rotation steps, each row followed by its count of steps:
The counts run from 0 to 605.
[ -5  -1   7  -3  -4  -7  -7 -17 -10  24 -11  -3  -1  19  11  11   0  -1
  -9  12  19 -13 -10  -9  12   1  23 -16   0   5   3  -1   9   5  19  17
  10   4  19 -17 -14   0   8 -10 -16  -6  13  10   9 -17   7  12]	294
[ -8  12  15  -5   4   2   2 -15  -7  19  -9   2  -7  -4  18  15  12   1
 -13  25  18 -26   2 -21   0 -21  15 -21   3   7  -2   8   5  -6  -2   4
   2  12   7 -15  -6   4  -1 -11 -14  -3  -3  15  -3 -13  -5  16]	72
[ -7   6 -11 -10  -5 -13   2 -15 -21  10  10  -3  -7   6  11   6  -1   5
 -27  27  21  -2   7  -5  20   5  18 -17  -2   2  -1   5  18  -5   7  -2
   4   5   2   4 -11 -22  21 -12   0  -5  16   3  -1 -12   6  10]	34
[  3   7   2 -17 -13  -7  16  -6  -8   3  12  -3 -10   4  11  27  -3   1
  -8  19   5 -27  -6  -5  13   5   9 -16 -12  -3   1   5   3 -12  -1  15
  18   6 -10 -11 -16 -11   1  -8 -15  -5   3  13   9 -18  -2  19]	526
[ -6  20  -7  -1   7  -5  19   0   9  -1  -1   3 -15   1  13   9   7  -6
  -7  32   6 -18  -8 -23   4 -14  14 -20  -4  16  -4   2   0 -14  -9   0
  -4   7   7  -3  -5  -6  23 -24 -15   5  -6   4   2  -3   6  10]	151
[ -9  -9 -11  -7  -9  -7   7 -10  -2  -2   6  -2 -10   6  21  10   0   8
  -2  14   4  -8   4   6  19  14  25  -8  -9   5  -1   3  19  -9   5  12
  20   0  15   1 -25 -10  15 -17  -7   3  23   5   4 -12   2  16]	116
[ -8  13 -11   3   2 -17  11  -4 -26  11 -15  -3  -9  10  16   6 -11  -5
   6  21  17 -13 -15  -6   3   8  18 -25  -4 -13  -9  11   1  -3   7   7
  -6   1   6  -8 -16  -4  14 -11 -27  -6   1   9  -1  -4   9  -3]	220
[-16   4  -9  -7 -15  -8   3  -1  -9   0  21   1  -8   8  19  22  -2  22
   5  12   4 -19  -2   3  10  -6  20 -14 -10  -7   1   3  13 -14  18  18
  10  -6   1  -1   0  -1  16 -23  -4   3  20  -8  10  -3  -5   0]	17
[ -1  12  -8  -3   9  -2   9 -10 -23  14  -8   2 -13  13  18   5 -11  -8
   6  22   9  -7 -14 -16   5  -4  17 -18  -9 -11  -9  18   6  -1   7  -4
  -8   4   2 -15 -11 -12  16 -12 -27   5   2  11   1 -18  12   2]	222
[ -8   3 -24  -9  -6   4  18  -3  -7  13   4 -11 -10  14  30  10  -3   0
 -12  26  11 -19 -22  -2  -6  -3  14 -20  -2   6  -4   6   3 -15   5   6
   4   3   5   1   8  -8   2 -12 -17  -7   3   6 -10  -3   9  -1]	137
[  1  -3  -2   2  -3 -17   0 -13  -8  27  -7  -2 -15  14   7   4   0   2
 -11  21  18 -22   7 -13   4   0  23 -12  -2   0  -3   5   9 -12  -3   1
   7  12  22   6 -14   2   7  -6  -8  -2   8  22  -7 -26   2  16]	457
[ -1  10  -2 -14  -8 -14  -1 -10 -21   5   9   2  -5   3   4  17  -2   6
 -17  28  14  -2   4  -5  24   6  11 -21  -6  -1  -2   0  10   2  12   9
   4  12  -6  -8 -16 -24  22 -11  -1  -4  14   0  14  -9  11  12]	32
[  1   5  -2 -20 -12  -6  11  -9 -19  14  14  -3  -2  -3  19  18  -2   8
  -6  19   9 -25   6  -4   8   8   8 -22  -9  -8   1   5   8 -17   2   7
  14   0  -9  -1 -14 -11  -3  -3  -7 -10  16  14   5 -15  -5  18]	528
[ -1   3   2  -4   0   6   8  -5  -5  14  -1   6  -7   0  31  18   8  -2
 -15  26  19 -17   1 -16  -6 -21  11 -20  -5   6   6   8   2  -8  -2   2
  14  14   9  -8  -4   5   1  -9  -9  -3 -10   7  -7 -27 -10  18]	74
[-21  17  -7   7   2  -8  11  -6  -5   4  -7   6  -4  -6  18  11   5   4
   9  19  10 -22 -14 -12  12   7  21 -12  -4   1   0   0   4 -11  -1   6
  -5   5  12 -12 -22   2  16 -22 -22   3  21   6   3   2   0  11]	230
[-20   5  -8   5  -4 -11  12   8  -7  -6  -2   7 -19   5  24   5   2   3
  11  10   3   5   6   1  13 -13  15 -18 -19  -3   1   4  19  -6   9  12
  11  -7  17   8  -8 -16  24 -36  -4  -2   6  -2   2  -9  -1   5]	500
[ -4  14   6  -8  -7 -13  12  12  -7  -5   2  10 -26  11  14  22  -1   6
  -1  10  -3 -13   3 -13   5 -24   6 -30  -9  -3 -14   7   0  -4  17  22
  10  12  10 -10  -5   1  17 -15   1  -6  -8  -6   5  -6   6   5]	91
[ -2   5 -10 -13  -8  -4   9 -14   0   9  18 -19 -17   4  12   5   0   7
   8  27   6 -25  -7  -8  12  -3  25  -7  -7   4   1  19   7 -20   6  13
   6   4   3  -6   0   2   9 -19 -28  -1  -3  12   3  -1  -4   4]	522
[  1   9  -9 -21  -1  -5  -4 -11  -4  15  14 -11 -15   2  11   2  11   5
  -7  33   4 -17 -10 -27   6  -9  16  -4  -7   9   9   0  12 -10   9   9
  -1   9   3  -2  -1 -15  19  -8 -10   2   9  11   8 -13   7  19]	534
[ -9  -2  -2   3 -15  -4   4  -2  -1   3   7   6  -7  11  10  12   1  14
  19  17   0 -21  14   5  10 -16  24 -21  -5  -6  -2   3  13 -15  17  14
  10  -2  11   5  -5   5   7 -30  -2   5  10   8  16 -14  -7   4]	178
[  7  13  -3  -1 -16  -8  13  -3  13  -2   8  -2 -22  12  -3  10   4   2
 -12  26   5 -18   7 -10  15 -27  23 -21  -2   2  -8   3   7  -3   8   4
   6  14   8  -6  -3  -5  23 -23   6  -4 -10  -1   6 -10   3  10]	263
[ -9   8   0   3 -16  -1  -2 -11   1   6   2   1  -5   7   8  12   8  15
  12  18   5 -24  13  -1  15 -15  26 -20   5  -1  -5  10  12  -8  21  16
   1   1  14 -12 -10  10   5 -25  -2  -1  13   6  19  -5  -5   6]	180
[ -4  13 -12  -4 -10  -7   8  -5 -17  13  18 -10 -14  -2  10   8   4   8
   4  22   2  -3  -3 -16   4 -12  12 -20  -4  -3 -12  15   9  -8  19   3
  -8  15  -9 -10   1 -18  23 -13  -4 -16  -9   2   2 -15   9   2]	433
[ -7   5  16  -4  -4   6   4  -5 -10   3 -15  11 -13  -4  22  23   2   4
   1  10   1  -8   9  -6   7 -13   8 -29  -9   1  -8  12  16  -1  -4  10
  20   8   8 -13 -19  -8   6 -21  -7   6   7   8   8 -24  -5  11]	576
[ -8   3   0 -13   0   3  10   7  -6   6  -1   7  -7  -2  36  14   8   5
   5  27   3 -18   9  -9 -11 -26   7 -26 -10  -3   7   3   9 -17   0   8
  12  -6   7   7  -4  -2   3 -15  -3   4  -3   3   4 -14  -7  13]	77
[-15  12  -8  -7 -10  -6  -1  -6 -16  12  -6 -10  -8   6   5  16   6  11
   8  16   4 -16 -20  -4   8   2  11 -21  -3   3  -1 -10  16  -9  10  18
   7   3   7  -5  -4 -18  15 -19 -16   4  26   9  14  -3   8   1]	130
[-18  10   3   1  -5  -6  -1  -4  -6  19   3  13 -11   5  21  11  11   7
 -21   8  18 -10   8 -19   4 -28  15 -16   4   4   3  -3  12  -2  18   4
   4   8  19  -7  -1  -2  11 -13  11 -14   5  -1  -6 -20  -2  16]	84
[ -9  -2  -3   1   0   7  13  -5   4  11   4   7   4   4  19  19   9   1
   8  22   8 -22   1  -6  -3  -5  23 -24  -6  11   1  -3  12 -24  -4   0
   8  -7   6   3  -9  -3   1 -28 -11   8  14  10  15 -19  -5   9]	66
[-22   3   7   3   7   2  -5 -18 -16   9   1  19   0   0  18  16   0   2
  -4  12  19  -8   1  -7  22  -5  16 -17  -4  10  -3   4  11  -2  10   5
   8   6   7 -23 -10  -5   4 -25 -16   6  20   4   4 -15  -6   9]	405
[  0  -5 -11 -13  -3   5   9   0  -6   9 -12 -16 -11  19  36   5  -3   0
  -1  24  10 -21 -17  -3  -8  -7  19 -17 -10  -5   9   9   3  -8   9  19
  11  -5  18  -2  -6   5   8  -9 -18   3   0   2   0  -6   6   2]	299
[-12   2  -1   2  -5  -6  10   1   7   2   3  11 -16  13  21  14   1   3
   0  -1   7 -19   3  -8  15 -13  22  -6 -11   0   4  -2  12  -6  14  15
  21   1  22  -9 -14   4   9 -22  -4  -2  11   7   0 -17  -6  25]	4
[ -2   0   0  -9  -3 -16  -8  -4 -18  22   2 -12   0  11  14   7  13   6
  -4  33  18  -8   2  -9  -7  -4  17 -29   1  -3   5   3   6 -11  16  13
  -1  -1   8  17  -5  -7  19  -9  -1 -11  -1   2  12 -13   7   3]	370
[ -2  -1 -17  -1  -5  -8   8   6  -5  13   9   9 -14  26  11  17   2   3
  -9  22   3  -6  -6 -10 -11 -10  13 -21  -9   6  -9  -9   6 -19   6  -4
   7  12  10  15   2 -14  20 -16   4   6  12   2   3 -26  15   5]	548
[ -3  15  -7   6   1 -15   5  -9 -24   7  -7   8 -17  -3  11   6  -9  -5
   3  24  17  -4   2  -9  18 -19   6 -19 -12  -6  -9  14   2  -2   9   3
  -2  19   0 -11  -3  -9   9 -19 -16  -1 -17  14  -2 -12  -4  11]	333
[ -9  -9 -21 -10 -13   4   6   1 -11   9   1  -8 -11   9  31  13  -1   8
   9  18  -4  -7 -17  -1  -2   7   8 -15 -15  -2   1   0  15 -11   9  16
  20   2   5   5  -7 -18   8 -14 -12   1  17   8   6 -18   5   9]	127
[ -2   3   1 -14  -1 -14 -10  -3 -13  21   5 -13  -6  13   6   3  13   3
  -3  34  15  -7   2 -12  -6 -11  19 -28  -3   1   5   3  10 -11  14   8
  -4  -1   7  13   0  -8  23 -11  -3  -3  -3   3  14 -11  11   0]	371
[-12  -6 -12  -9 -16   1   6   6  -9   4  25   6 -13  13  26  23  -3  18
   2   7   2 -10  -5  -4   5 -10  17  -9 -14  -9   0   6  10 -12  21   9
  17   1   2  -5   1  -2  11 -16  -1   1  12  -7   2 -22  -4   9]	15
[ -1   9 -14 -14  -7 -15  14   4  -6  10   1  -2 -13   5  20  15   2   7
 -17  23   2 -29   1  -9   3   1   7 -20  -2   5  -6  -8   7 -17  -2  13
  13   7  13  12  -8  -8   6  -3   3  -7  21  14  -5  -1   8  17]	539
[ -6   9  -1   5   1   0   2 -12 -17  24  -8  -5  -7   5  11  14   1   1
  14  26  11 -15 -12 -17  -7  -3  14 -29  -1  -3 -13  19   2 -15  -1  -2
  -5  10  -1 -11  -3   0   4 -15 -26   1  -5  13   7 -19   3  -2]	60
[ -2  -2 -23   7 -10  -4  18   1  -8  -1   6  15 -13   3  22   7  -6   2
  10  21   5  -1   9   1  16 -13  13 -10 -17  -7   0   5  12 -10  11  -2
   9   9   5   3  -6 -17   5 -28  -6   1  -6  12  -1 -29  -4  16]	337
[-11   0  11 -13  -8  -6  -9 -14 -14  16  14  -9 -11   5  14  12   7  13
 -20  12  16  -5  10  -7   9  -4  24 -21  -1  -2   1   9  20   0  11   5
  12   0   6   0 -12 -10  18 -11   7  -8  19  -5   2 -18  -1   6]	195
[-10   7  -7   1   5   2  11 -15 -11  15  -2   7 -12  -7  27  14  -1   0
  -8  18  14 -16  -9 -21   6  -5  12  -8  -4   3  -8  13   3  -8  -6  -2
   2  18   6 -22 -12   0   6  -8 -21   0   4  12 -15 -19  -3  16]	234
[  0  21  -1  -7   8  -3  23  -1   6  -3  -3   7 -17   0  15  13   6  -4
 -11  29   2 -18  -1 -22   5 -13  11 -24  -7  15 -12   4   3 -12 -12   2
   2  13   6  -9  -8  -9  16 -18 -13   4  -2   8   3  -4   6  15]	152
[-18  -2  -9  -3  -1  -4   2 -14 -10   6   1   0 -11   1  31   5  -5   3
  -7  25  24 -10  -3   1  11 -12  17 -10  -9   4   9  12  12 -10   1  12
  12   2  12  -3   4   5   6 -26 -24   8   1   7 -11  -3 -14   6]	409
[-11  12  -3  -8  -9   2  11  -6 -24   4  -5  10  -4  -9  25  19  -4   5
  -9  13   9 -11   7  -1  19 -15   2 -20  -9  -8   4  -2  17   1   9  10
  16   3  -3 -13  -8 -18  -1 -18  -2  -1  13   9   5 -19 -10  18]	416
